B = [[119, 138, 117, 142, 132, 133, 133, 139], [140, 119, 139, 124, 127, 134, 135, 121], [144, 121, 142, 128, 133, 144, 145, 125], [121, 138, 121, 138, 129, 130, 129, 139], [137, 125, 140, 122, 123, 125, 126, 125], [117, 147, 111, 156, 143, 152, 151, 150], [128, 130, 130, 126, 121, 118, 119, 129], [118, 134, 115, 138, 128, 127, 127, 135], [133, 120, 130, 127, 126, 129, 130, 122], [143, 110, 145, 110, 116, 115, 117, 109], [136, 130, 132, 139, 138, 150, 151, 134]]
Rows and columns are counted from 1.
row 1 col 1	119
row 4 col 3	121
row 7 col 1	128
row 10 col 1	143
row 9 col 6	129
row 9 col 5	126
row 1 col 6	133
row 5 col 4	122
row 3 col 2	121
row 5 col 3	140
row 8 col 4	138
row 3 col 5	133
row 2 col 3	139
row 5 col 5	123
row 10 col 6	115
row 6 col 4	156
row 9 col 2	120
row 2 col 7	135
row 4 col 8	139
row 9 col 1	133
row 5 col 2	125
row 11 col 8	134
row 4 col 6	130
row 9 col 4	127
row 3 col 1	144
row 4 col 5	129
row 1 col 7	133
row 8 col 1	118

a =
[[139 139 125 127 137 126 126 125 132 123 150 121 125 124]
 [141 152 115 101 133 136 125 123 144 124 138 125 133 126]
 [119 112 122 137 121 114 128 126 132 129 117 130 128 131]
 [139 130 134 134 131 115 127 129 133 134 123 124 128 130]
 [129 117 119 122 127 111 121 133 138 123 121 123 135 128]
 [143 138 128 116 130 109 128 128 126 125 139 134 138 128]
 [131 132 125 126 140 120 125 137 130 121 139 119 123 128]
 [118 107 118 112 122 114 121 120 140 125 125 132 140 119]
 [108 104 133 138 123 112 135 121 121 137 122 130 111 134]
 [123 123 117 129 131 130 122 129 148 117 133 114 121 127]]
Rows and columns are counted from 1.
row 1 col 1 = 139
row 1 col 13 = 125
row 9 col 11 = 122
row 7 col 14 = 128
row 7 col 13 = 123
row 8 col 6 = 114
row 6 col 11 = 139
row 5 col 11 = 121
row 1 col 14 = 124
row 9 col 3 = 133
row 5 col 9 = 138
row 6 col 2 = 138
row 1 col 7 = 126
row 6 col 3 = 128
row 6 col 7 = 128
row 5 col 10 = 123
row 8 col 8 = 120
row 10 col 7 = 122
row 8 col 13 = 140
row 2 col 4 = 101
row 1 col 11 = 150
row 3 col 13 = 128
row 9 col 9 = 121
row 9 col 4 = 138
row 1 col 4 = 127
row 8 col 12 = 132
row 2 col 11 = 138
row 3 col 3 = 122
row 2 col 6 = 136
row 9 col 7 = 135
row 6 col 8 = 128
row 1 col 10 = 123
row 9 col 12 = 130
row 8 col 14 = 119

x = ((122, 144, 121, 140, 123, 117, 134, 141, 106, 157), (113, 141, 127, 119, 109, 117, 132, 111, 143, 122), (150, 130, 130, 150, 140, 130, 133, 135, 99, 153), (150, 148, 130, 155, 125, 119, 140, 111, 99, 140), (128, 128, 123, 134, 134, 128, 127, 145, 116, 152), (107, 149, 120, 119, 108, 113, 133, 129, 139, 130))
Rows and columns are counted from 1.
row 1 col 1: 122
row 3 col 7: 133
row 3 col 3: 130
row 1 col 2: 144
row 1 col 3: 121
row 1 col 5: 123
row 1 col 9: 106
row 6 col 7: 133
row 3 col 5: 140
row 2 col 8: 111
row 2 col 1: 113
row 6 col 2: 149
row 2 col 9: 143
row 2 col 4: 119
row 6 col 8: 129
row 2 col 7: 132
row 5 col 10: 152
row 1 col 8: 141
row 4 col 4: 155
row 6 col 3: 120
row 5 col 3: 123
row 4 col 5: 125
row 1 col 10: 157
row 1 col 6: 117
row 5 col 5: 134
row 5 col 7: 127
row 5 col 2: 128
row 5 col 6: 128
row 4 col 2: 148
